500 stands for zero in the data rows.
A hidden rule labels the rows of this table. It goes by one to three of the table's principal directions, not those with the most spread.
[547,418,594,570,626,619,520,551,456,494,588,461,289,429,424,397,524,455,385,349,695,408,631,578,525,515,585,313,451,500,427,399] XX
[569,453,524,631,589,565,399,444,520,497,605,450,312,442,378,438,518,484,470,435,590,429,523,473,452,530,505,484,571,470,432,515] Qp
[552,428,499,607,459,405,237,407,616,536,564,467,371,553,363,546,478,509,583,570,424,453,418,307,471,574,399,671,694,472,569,580] XX
[536,589,288,356,323,590,524,519,503,422,378,688,762,518,548,655,459,475,426,583,495,477,434,451,539,353,448,527,494,571,414,474] QS
[545,443,496,620,487,482,331,568,535,610,463,614,460,402,360,464,475,538,346,468,516,443,499,241,544,429,497,396,521,528,381,421] DO
[501,468,533,617,579,536,449,530,485,539,544,490,392,398,436,406,524,510,381,429,590,437,516,447,516,488,537,374,493,513,390,451] VB
[633,441,479,734,663,660,434,418,473,497,665,504,273,381,290,427,477,438,353,374,668,363,559,481,421,513,533,427,540,465,330,501] DO
[576,417,536,516,467,561,344,393,565,437,600,374,300,569,413,423,568,510,624,535,565,486,580,504,447,505,498,541,675,545,549,587] Qp
[665,423,500,759,595,554,304,512,526,601,559,591,321,315,226,392,489,523,324,395,597,406,524,251,470,419,540,366,542,467,297,439] Qp
[381,521,575,606,571,392,375,659,595,664,420,554,420,392,485,432,503,549,433,347,497,494,477,237,546,595,530,395,394,388,373,419] VB
[479,457,502,421,426,532,408,459,568,451,523,456,423,622,514,545,504,474,582,531,528,472,540,503,507,563,446,570,599,533,574,539] XX
[414,479,586,520,507,386,523,482,492,516,543,352,462,555,567,416,544,525,639,546,410,561,513,533,498,552,558,551,504,526,616,567] VB
[536,478,483,478,514,547,573,540,456,438,540,514,485,505,502,550,482,416,446,458,596,412,512,602,565,497,542,453,448,506,506,423] DO
[356,519,660,523,733,561,790,595,393,502,576,354,359,445,641,329,552,452,458,292,669,509,642,802,516,642,665,264,262,436,465,438] Qj
[508,484,473,501,422,387,410,468,528,528,476,533,578,552,474,599,452,511,552,602,344,509,414,374,505,494,427,670,572,514,595,530] DO
[423,479,576,485,485,412,498,581,468,558,450,480,540,476,553,452,523,551,471,520,435,527,497,443,566,462,527,451,464,564,535,439] DO
[536,393,616,580,555,541,457,526,479,532,572,418,308,469,418,333,555,516,475,438,599,481,647,493,514,470,603,343,508,561,484,465] QS
[469,610,381,404,509,606,756,515,406,427,458,591,699,501,620,586,452,431,427,476,541,503,498,688,496,474,524,470,349,494,437,482] Qp
[459,418,681,657,651,382,476,420,500,553,658,270,256,532,458,366,536,509,661,470,434,533,550,547,427,660,555,587,540,446,640,597] Qp
[506,406,559,549,510,563,360,589,560,511,545,479,282,479,423,415,538,467,438,381,677,386,604,404,580,522,572,339,507,525,423,408] XX
[444,532,457,461,428,450,488,412,529,461,514,428,558,599,569,530,511,510,643,608,399,550,454,518,461,537,464,651,574,530,586,624] Qj
[549,599,198,362,235,645,296,377,640,377,409,654,683,587,496,681,486,503,508,665,522,462,377,355,465,400,314,642,716,574,378,619] DO
[534,444,617,556,712,676,658,541,434,455,634,412,233,448,470,371,531,407,417,270,785,418,687,758,495,599,630,263,372,427,426,419] Qp
[311,483,699,436,614,410,784,578,398,502,552,286,443,589,709,370,549,468,643,427,480,587,642,775,539,638,672,432,300,504,678,494] Bt
[284,566,504,417,434,444,523,696,568,550,380,518,557,511,675,440,546,510,499,413,553,515,524,405,625,557,600,333,336,503,415,434] Qp
[543,457,552,588,582,547,504,424,481,496,597,407,361,487,438,396,530,507,523,480,555,509,567,575,435,525,532,462,543,499,498,559] Qj
[631,421,628,708,648,378,394,404,466,618,576,460,386,388,307,452,474,581,475,533,363,537,428,417,405,500,425,591,609,430,566,524] DO
[551,540,351,535,397,499,224,510,665,554,405,698,536,467,379,639,439,515,433,499,488,435,372,169,499,501,356,582,603,423,359,495] VB
[440,506,459,497,460,513,443,580,569,506,479,539,463,517,517,507,501,458,475,434,591,434,512,416,567,553,534,424,457,484,428,463] VB
[607,442,481,569,490,589,331,447,550,492,546,512,367,463,360,459,520,517,451,493,592,444,529,409,469,452,466,461,630,525,421,509] VB
[508,637,281,313,228,435,496,402,532,433,337,607,903,591,615,654,493,584,617,789,273,641,321,448,468,332,368,708,616,590,558,640] Qj
[621,415,439,557,366,466,198,380,562,508,516,541,492,517,335,574,480,556,476,679,400,447,394,273,488,394,342,657,779,609,538,547] DO
[552,471,539,651,625,543,505,487,481,516,601,444,342,420,406,386,523,476,477,397,590,461,560,510,458,522,595,421,466,455,420,504] DO
[681,518,289,424,196,409,320,232,562,421,457,545,769,652,421,653,478,589,711,909,210,627,326,383,389,305,310,859,837,625,672,748] VB
[375,559,511,508,466,384,395,650,637,626,369,574,515,470,545,468,512,553,519,412,482,546,469,262,552,580,522,416,404,396,406,470] Qj
[476,421,609,689,584,437,269,549,596,602,572,426,230,434,371,374,538,518,526,373,526,435,544,249,499,585,568,479,531,447,433,483] Qp
[634,588,214,446,227,417,344,355,557,463,383,704,868,563,429,755,408,536,581,788,204,547,272,238,438,305,331,862,684,563,536,630] FD
[357,590,513,402,534,542,677,595,488,472,452,461,537,504,678,440,548,484,522,403,593,542,554,648,531,567,589,366,333,463,444,481] DO
[425,531,464,330,446,578,651,522,447,401,474,495,600,582,653,569,498,447,480,524,563,483,524,698,560,504,489,469,453,570,544,469] DO
[418,571,425,523,367,246,297,558,663,640,346,631,665,524,502,629,439,566,588,579,257,562,301,129,526,558,396,684,523,396,520,543] FD
[558,526,406,487,447,514,508,463,474,511,449,623,648,496,462,597,433,506,437,568,421,511,453,444,474,424,432,570,519,522,483,508] Bt
[387,507,604,477,605,545,598,594,469,513,502,435,409,455,599,403,546,498,424,377,637,487,564,630,549,578,550,310,393,482,449,423] QS
[501,436,573,650,550,433,347,559,559,608,524,498,347,435,386,410,506,522,473,417,509,463,528,290,518,533,551,439,498,465,442,463] FD
[511,400,630,601,633,546,582,534,435,500,635,373,274,483,456,343,537,442,491,375,637,446,665,620,520,548,665,346,419,514,508,455] QS
[421,536,455,398,406,491,569,515,513,454,466,473,587,593,617,504,523,486,591,548,488,540,524,554,530,505,543,503,465,549,541,546] Qp
[507,489,508,602,494,380,443,417,506,562,524,459,527,509,451,471,488,553,584,597,334,568,449,398,436,494,483,628,567,508,563,604] Qp
[469,492,561,604,575,391,510,551,541,577,525,467,413,493,475,442,493,483,579,411,472,522,524,432,495,605,594,488,404,388,512,511] Qj
[505,450,577,478,495,435,571,339,426,439,602,303,492,611,546,460,534,527,676,664,365,588,512,691,430,501,485,662,619,589,725,636] Bt
[399,617,394,294,415,584,649,631,491,445,347,638,717,503,686,600,491,474,376,473,608,492,460,608,606,475,471,352,365,508,404,398] Bt
[464,391,637,607,647,582,454,526,480,483,655,346,185,460,457,369,555,446,420,358,713,362,600,590,547,604,568,347,514,519,464,428] XX
[554,459,560,501,595,561,520,560,490,513,511,557,398,460,443,541,461,452,389,376,616,432,542,553,528,554,479,415,448,420,476,385] DO
[369,626,432,279,460,540,904,566,353,403,415,518,803,568,781,557,489,446,503,534,488,582,526,823,554,461,584,436,273,559,551,478] FD
[601,504,395,523,448,543,464,354,501,408,578,473,518,544,442,556,494,470,563,608,483,474,439,551,438,462,454,637,633,528,529,606] Qp
[445,560,449,444,417,477,447,644,530,563,340,645,649,408,546,513,509,563,365,488,499,505,436,328,590,402,485,374,435,527,368,392] XX
[459,581,484,392,566,561,742,530,411,458,456,552,632,492,621,581,458,459,429,454,531,523,490,724,503,530,479,465,363,449,500,449] Bt
[439,528,451,507,478,455,507,519,498,522,472,552,590,512,536,576,452,480,464,519,438,475,434,441,528,528,469,559,472,503,497,493] XX
[415,545,461,546,512,503,408,669,588,576,419,621,474,405,499,500,491,482,368,345,611,415,471,296,590,550,532,350,383,423,305,385] VB
[491,594,352,301,376,567,645,375,475,330,490,484,702,650,650,658,488,449,629,648,452,540,435,732,461,488,422,685,554,542,606,615] Qp
[532,617,310,469,371,462,514,427,524,498,401,635,777,523,514,613,446,531,557,636,325,589,386,389,428,408,440,665,516,494,469,613] DO
[479,428,609,607,561,401,377,436,536,553,587,376,336,523,440,447,511,526,577,517,437,499,486,442,468,603,466,591,602,479,593,559] Bt
[556,457,451,521,420,560,356,413,534,459,543,471,446,528,428,472,531,519,521,578,517,471,516,425,473,431,473,538,651,598,481,564] VB
[515,533,460,461,516,605,522,602,515,465,465,576,476,429,508,507,518,459,381,383,682,423,512,530,566,484,533,333,418,459,362,388] FD
[504,501,584,529,705,604,707,580,400,496,550,509,404,416,508,477,470,419,376,294,647,443,596,692,505,572,584,359,308,404,439,376] Bt
[490,539,519,494,641,598,773,562,361,443,544,491,517,418,577,469,500,425,371,386,649,455,537,776,534,505,597,329,318,472,438,404] QS
[505,540,487,444,465,462,603,410,458,469,491,447,618,558,563,497,512,539,623,614,374,618,491,606,429,463,493,607,521,526,600,607] Qj
[462,626,253,297,270,600,496,637,570,467,273,786,808,509,602,664,456,487,344,527,578,469,431,367,615,374,438,380,425,547,315,410] QS
[414,556,516,246,408,457,765,487,412,397,440,417,714,651,743,557,524,498,656,634,400,633,514,804,523,482,512,569,437,571,713,544] DO
[463,408,701,590,685,547,602,497,414,476,670,253,218,473,512,273,598,482,531,386,645,481,661,728,492,576,653,343,456,526,541,490] VB
[457,549,517,513,463,351,493,562,523,601,393,539,626,455,530,459,513,592,549,540,349,617,446,360,502,454,525,502,442,470,501,512] Qp
[551,502,454,508,522,584,494,562,534,475,505,579,437,471,452,536,480,427,432,385,647,412,529,491,536,523,534,410,437,432,404,427] VB
[553,473,465,498,473,485,506,409,476,466,545,499,536,568,468,592,448,467,528,588,431,484,463,544,475,506,436,635,577,526,598,547] DO
[436,492,560,493,627,694,659,569,439,460,557,444,351,456,563,354,551,450,376,324,769,446,677,709,525,548,617,212,366,518,366,430] Qj
[444,510,576,387,655,659,849,555,367,381,580,412,428,533,651,483,508,371,450,342,724,452,643,942,539,609,605,329,301,465,530,411] Bt
Here are more rows. What is the label of each one?
[620,508,460,509,470,440,523,505,456,530,442,612,645,438,435,563,460,533,434,575,418,534,414,467,510,381,463,510,499,489,517,458] >> DO
[502,651,286,314,467,671,774,550,412,347,426,686,773,494,647,734,421,363,343,464,624,412,412,746,561,462,463,475,338,467,400,400] >> Bt
[531,561,336,465,223,354,208,422,651,555,342,618,737,549,453,588,498,639,634,748,224,615,335,108,453,349,363,739,706,565,508,644] >> Qj
[378,553,586,504,760,698,741,702,501,458,569,454,230,421,609,388,542,344,398,082,916,376,680,767,565,741,699,148,170,294,295,343] >> DO
[528,437,554,470,510,590,566,557,447,490,511,497,438,498,487,415,521,485,438,444,613,486,653,569,540,439,592,330,441,573,481,430] >> XX
[443,434,590,567,476,403,280,532,629,580,511,422,320,529,451,403,550,550,595,474,496,507,529,303,519,583,513,486,576,481,516,530] >> VB
[508,541,510,496,670,592,733,532,410,447,555,523,476,462,540,576,442,381,414,344,617,429,518,742,496,604,531,462,332,375,475,418] >> Bt
[406,561,397,256,259,497,475,524,564,447,345,561,722,636,661,591,520,543,577,644,433,574,479,460,556,429,429,547,546,611,548,537] >> Bt
[600,474,406,558,390,512,143,406,644,513,485,576,446,480,337,575,494,560,469,596,483,438,372,227,466,457,315,616,764,512,428,551] >> QS
[435,406,708,625,670,424,575,564,470,576,614,335,254,502,487,325,531,471,574,353,542,506,654,561,509,640,671,398,378,446,575,477] >> FD
[490,509,440,551,473,581,397,599,552,537,454,601,465,418,444,446,514,499,384,400,612,431,548,306,543,443,563,351,449,520,300,431] >> Qj
[443,523,510,465,577,689,560,585,534,415,550,442,312,473,561,401,576,423,456,297,809,409,625,648,540,585,610,268,397,455,342,439] >> DO
[413,449,587,486,471,476,366,497,542,514,516,386,390,539,527,423,562,549,565,520,476,504,544,421,512,524,491,526,590,581,543,521] >> Bt
[522,530,410,480,371,387,526,431,509,490,471,508,676,582,527,540,485,522,631,669,341,590,430,474,481,441,501,621,538,537,599,615] >> Qp
[513,536,431,460,476,560,508,490,516,454,488,543,532,510,512,559,489,468,488,488,540,470,484,519,495,500,476,523,499,483,459,502] >> VB
[646,360,591,676,610,642,255,426,564,494,665,402,102,427,265,346,567,502,454,390,714,384,616,434,443,519,512,396,671,494,400,498] >> Qp
[460,551,392,377,345,553,549,500,485,438,426,530,677,553,600,496,532,522,520,605,486,546,521,513,525,373,528,472,503,633,473,538] >> Qp
[551,455,575,468,522,517,568,393,409,457,554,390,494,527,502,449,531,543,560,595,432,570,551,654,435,433,487,564,580,586,621,555] >> XX
[547,482,426,568,398,402,337,342,577,517,533,481,529,600,412,552,467,529,664,659,310,548,433,333,406,506,421,754,674,518,594,678] >> Qj
[572,509,422,480,455,502,462,444,519,457,506,556,552,539,455,630,448,459,531,545,447,467,437,474,478,492,435,651,556,474,537,520] >> XX
[303,592,490,296,409,464,673,590,521,442,416,437,627,630,762,503,546,478,647,502,498,581,538,640,565,574,575,472,362,512,569,528] >> Qj
[417,548,523,436,564,552,687,545,422,466,493,471,547,489,622,483,508,471,462,440,550,511,538,675,518,524,551,426,376,503,489,460] >> VB
[510,592,324,433,365,545,396,552,575,496,357,694,681,447,506,609,479,525,378,538,527,468,374,334,546,407,404,465,524,504,340,460] >> VB
[452,456,652,568,686,521,559,563,470,549,561,431,309,436,497,418,508,479,414,337,626,458,563,608,518,633,530,358,416,416,480,416] >> XX
[579,447,603,600,588,486,484,354,436,513,599,361,404,466,415,380,544,576,578,569,403,581,538,557,373,453,498,584,614,538,577,600] >> Qp
[551,447,493,576,397,346,243,366,587,547,520,454,491,555,396,533,497,583,626,690,297,541,377,289,447,483,373,732,741,537,620,629] >> XX
[531,418,647,652,642,472,491,455,480,541,632,340,269,477,408,332,545,507,603,423,498,526,622,515,422,554,620,497,496,470,544,549] >> Qj
[569,433,564,609,602,514,458,428,473,505,610,439,354,475,397,478,486,482,484,476,513,453,513,531,453,540,481,545,565,480,531,509] >> XX
[492,558,447,428,506,557,605,474,439,437,484,524,611,485,572,573,486,486,438,533,514,490,434,641,500,476,439,517,492,514,492,486] >> Bt
[640,526,378,472,444,550,477,521,508,487,428,697,622,446,413,638,432,477,371,514,532,453,423,443,525,404,426,484,504,461,425,425] >> DO
[546,577,406,491,461,427,587,450,463,507,447,587,718,499,509,604,441,513,535,597,331,574,396,491,449,440,462,645,476,466,540,555] >> VB
[430,470,619,462,527,406,624,478,436,518,522,377,512,578,587,445,513,524,618,552,382,599,560,623,484,539,542,551,467,536,670,547] >> XX
[425,606,359,337,350,527,520,503,546,442,384,579,708,568,637,605,498,511,518,589,477,536,423,505,525,470,422,539,512,536,472,540] >> Qp
[552,434,655,687,641,305,476,456,446,629,567,426,428,432,382,446,470,554,562,512,286,565,463,411,430,527,518,638,506,432,624,524] >> DO
[536,502,458,528,470,483,433,486,512,506,491,542,533,478,454,542,484,505,485,530,455,478,447,410,497,460,469,561,541,507,484,499] >> Bt
[494,497,532,594,569,456,527,616,469,595,465,579,508,387,460,457,475,504,374,407,514,476,500,401,551,478,568,372,373,464,411,396] >> XX
